In the rows, 128 means zero.
The rows below fall into families. The same turns and mirrors carry the whole set onto itself and the rows of a family onto each other. For each named row, which other rows are in its family? Write them in the order they are listed.
These 15 rows form 5 families of 3 rows each.
gul: [157 149 125 145 112 141 152  95 119 108  83 129 115 144 141]
gazep: [138 124 113 139 107 142 110 114 101 108 102 134 151  99 101]
Tenu: [141 115 122 137 106 146 121 122  92 113 108 133 141 100 111]
vum: [141 137 136 159 119 134 109  85 133 113 110 120 158 141 121]
dup: [149 120 119 139  98 134 124 111  96 103  99 131 144  94 102]
Zapef: [148 118 114 134 108 144 130 131 102 107  89 130 138 101 110]
lel: [152 157 124 149 104 137 160  87 108 108  78 143 128 134 131]
galat: [162 146 123 139 106 140 151  96  99  96  77 145 122 127 139]
lorub: [140 146 138 170 119 138 117  85 126 118 108 122 155 142 136]
tupif: [132 131 135 158 115 140 114  97 122 121 116 103 157 134 127]
Kub: [158 152 121 141 113 139 155 111 110 107  85 145 121 137 143]
faz: [143 142 131 158 121 148 115  90 124 118 121 114 151 147 128]
gava: [143 115 121 139 108 147 128 111  99 106  87 144 150 101  98]
pok: [137 145 137 157 120 144 116  85 117 118 105 115 173 136 123]
kel: [164 156 131 142 111 129 149  98 110 106  73 140 128 130 143]

Same family as gava: lel, pok
Same family as tupif: gul, Zapef
Same family as vum: dup, kel
Same family as galat: gazep, lorub

The rows below fall into families. The same turns and mirrors carry the whole set onto itself and the rows of a family onto each other. For each named row, which other rows are in its family? Write them in the order they are listed.
These 18 rows form 3 families of 6 rows each.
Votid: [144 159 126 146 157 149 147 112  99 131 121 141 156  98 139 164 151 111
 154]
dabiv: [131 173 127 163 130 111 139 107 105 111 155 152 123 100 136 129 148 132
 137]
Biz: [145 151 147 133 138 118 126  89 100 118 119 137 164 126 142 143 125 132
 112]
gab: [112 172 143 144 125 146 106 111 116 116 129 139 165  87 121 132 128 135
 151]
vaso: [143 153 139 156 125 137 121 153  98 136 119 135 145 117 130 136 143 122
 111]
bek: [133 170 102 163 159 129 107 119  85 118 139 129 143 123 124 143 118 128
 147]
zevi: [107 175 150 145 126 142 109 123 112 124 126 143 162  93 125 126 122 132
 149]
dul: [131 173 112 161 162 133 105 113  83 120 128 125 148 128 120 130 121 118
 146]
dozuk: [137 179 141 163 126 116 147 101  98 109 150 147 130 106 137 127 156 118
 140]
Kivol: [118 166 148 140 123 138 111 113 109 127 129 137 169  81 118 122 127 130
 142]
luban: [134 153 127 146 158 146 146 107 101 133 127 148 141  95 140 170 143 125
 153]
ladez: [138 179 110 160 157 131 109 118  84 107 133 129 149 125 114 131 127 119
 150]
Zon: [138 153 131 165 126 136 122 155 107 131 111 140 140 117 143 137 147 121
 122]
nepap: [136 175 139 168 129 111 140 105 107 105 149 139 129 102 140 121 156 128
 133]
Gov: [135 157 141 136 138 119 122  84  99 117 121 144 156 136 154 144 129 129
 117]
nimi: [139 163 134 142 158 155 144 108 106 134 122 144 148  95 137 167 154 119
 145]
fiv: [138 162 134 151 132 135 121 156 108 130 109 145 143 123 144 143 144 127
 114]
ruvu: [132 160 146 135 138 116 124  91 107 114 124 140 167 128 161 143 125 135
 121]

Same family as vaso: dabiv, Biz, bek, Kivol, luban
Same family as nepap: gab, dul, Zon, Gov, nimi

The rows below fall into families. The same turns and mirrors carry the whole set onto itself and the rows of a family onto each other. For each named row, which other rows are in its family? Write them in the order they are listed.
These 27 rows form 9 families of 3 rows each.
sos: [113 115 110 134 124 157 134 131]
bel: [116 111 107 147 123 134 130 128]
tisel: [121 109 104 144 122 139 133 139]
pufo: [116 118 105 146 126 146 137 131]
rab: [147 119 127 113 156 119 126 141]
pab: [114 125 146 129 142 142 146 159]
kup: [111 121 110 138 121 148 127 124]
Tegaf: [147 123 123 113 148 113 122 140]
noza: [134 119 127 115 143 115 112 120]
dunat: [119 131 149 127 147 133 152 152]
Mupu: [143 126 122 118 149 117 113 129]
luk: [137 131 123 108 141 115 120 121]
zumol: [114 129 144 119 140 137 159 148]
Kofu: [111 117 145 135 145 145 147 153]
kinu: [118 120 153 121 136 142 149 151]
novi: [140 130 127 112 143 110 121 123]
pefa: [119 106 112 139 116 141 133 125]
Nukuf: [119 134 142 118 141 141 157 150]
bineb: [108 123 110 134 120 147 132 123]
Kupi: [113 117 104 134 123 148 132 126]
Bise: [117 121 148 132 140 130 150 158]
Fud: [148 117 128 108 141 119 120 131]
Buki: [122 106 105 145 130 132 130 125]
Fara: [143 119 126 117 145 116 111 142]
tino: [124 126 145 116 144 131 160 146]
foru: [135 125 128 108 146 114 116 125]
Turos: [116 136 144 114 141 140 154 146]

Same family as kup: novi, Nukuf
Same family as rab: Kofu, Buki
Same family as foru: zumol, Kupi
Same family as kinu: pefa, Fud
Same family as bel: pab, Tegaf
Same family as tino: sos, noza
Same family as dunat: pufo, Mupu

The rows below fall into families. The same turns and mirrors carry the whole set onto itself and the rows of a family onto each other. For each named row, which other rows are in its family? Write them in the order they are listed.
These 32 rows form 4 families of 8 rows each.
delu: [140 102 124 142 113 143 131 143 129 135 132 150 136 100 134 111 113 146
 134 142 132]
kugu: [111 128 139 143 107 134 121 111 141  94 117 127 116 116 133 128 177 130
 131 135 115]
vevit: [120 103 133 152  99 129 118 128 125 110 127 118 115 102 113 137 141 156
 117 158 128]
leva: [141 123 148 157 134 104 113 123 156 102 129 124 120 112 120 106 114 140
 152 126 126]
demam: [152 102 126 143 122 136 122 140 131 137 127 153 133 103 122 113 112 141
 152 136 124]
nabup: [109 132 116 117 135 122 130 118 133 114 129 121  98 113 128 129 145 155
 142 122 111]
veza: [161 112 122 143 137 139 114 137 135 137 121 153 129 119 125 111 117 145
 126 140 138]
Seda: [112 107 128 148 101 127 113 131 132 105 121 120 107 111 126 133 154 147
 106 153 129]
nake: [164 129 134 133 132 151 129 120 133 128 123 147 141 118 121 109 134 121
 148 132 114]
nasor: [116 131 112 121 136 118 122 139 126 115 124 121 110 110 131 140 130 160
 124 132 118]
buzus: [152 101 127 142 124 129 134 149 122 131 123 156 126 114 129 126 136 142
 138 156 127]
Zigi: [118 103 126 144  91 126 115 142 148 112 118 129 117 105 111 121 150 139
 128 159 134]
busuz: [139 116 131 181 131 142 102 108 148 120 117 135 130 135 118 109 141 128
 130 124 135]
fitap: [114 121 118 128 145 116 123 121 141 119 143 114 123 116 135 129 127 158
 139 111 110]
Zes: [153 119 136 174 126 148  99 111 148 107 121 138 137 129 129 106 128 124
 131 126 129]
Bog: [132 139 137 135 103 137 130 127 152  95 118 129 112 110 114 114 162 120
 126 153 121]
Mudu: [112 131 109 129 132 109 130 124 135 113 128 128  99 125 136 126 131 152
 151 122 115]
ramif: [166 130 117 127 144 136 123 138 142 116 121 135 141 123 117 106 126 134
 149 129 118]
lene: [148 117 152 158 115 129 121 114 151 102 128 131 122 104 130 103 118 123
 153 120 106]
bokil: [116 126 121 140 148 148 114 103 134 131 141 132 118 125 141 127 142 147
 112 117 126]
Samev: [153 112 142 161 122 113 107 125 153 102 126 128 131 115 128 110 105 139
 148 127 120]
Rolot: [107 128 127 131 137 137 109 105 127 130 124 136 123 139 143 126 153 145
 126 136 142]
sidid: [101 121 123 128 135 140 114 114 127 133 120 133 118 121 136 133 159 154
 119 129 133]
Lopur: [116 133 129 130 113 132 121 128 139  78 126 110 112 110 125 122 164 131
 126 142 118]
Nutab: [126 122 144 172 126 147 101 103 143 112 104 126 139 127 135 122 123 138
 129 119 128]
magur: [132 121 139 156 123 130 106 107 146  95 122 115 113 115 126 114 101 145
 153 118 118]
Kor: [138  95 147 171 109 145 103 112 144 121 121 135 141 117 129 108 130 125
 138 125 123]
Sov: [118 136 110 119 142 151 108 119 120 116 126 121 118 126 127 133 152 145
 115 135 129]
kof: [122 142 132 142 116 148 129 129 133  80 126 117 125 101 119 123 162 130
 131 139 117]
vekeb: [160 130 126 126 122 152 142 118 133 118 130 130 144 121 123 106 136 123
 142 137 107]
Dap: [106 103 136 143  97 119 113 120 139 100 128 128  98 105 128 128 152 149
 138 144 124]
fila: [158 122 125 124 135 147 132 135 126 108 132 143 130 121 121 111 151 123
 156 149 122]

Same family as kof: delu, vevit, leva, busuz, Mudu, Rolot, vekeb
Same family as sidid: demam, nabup, Seda, nake, Zes, Samev, Lopur

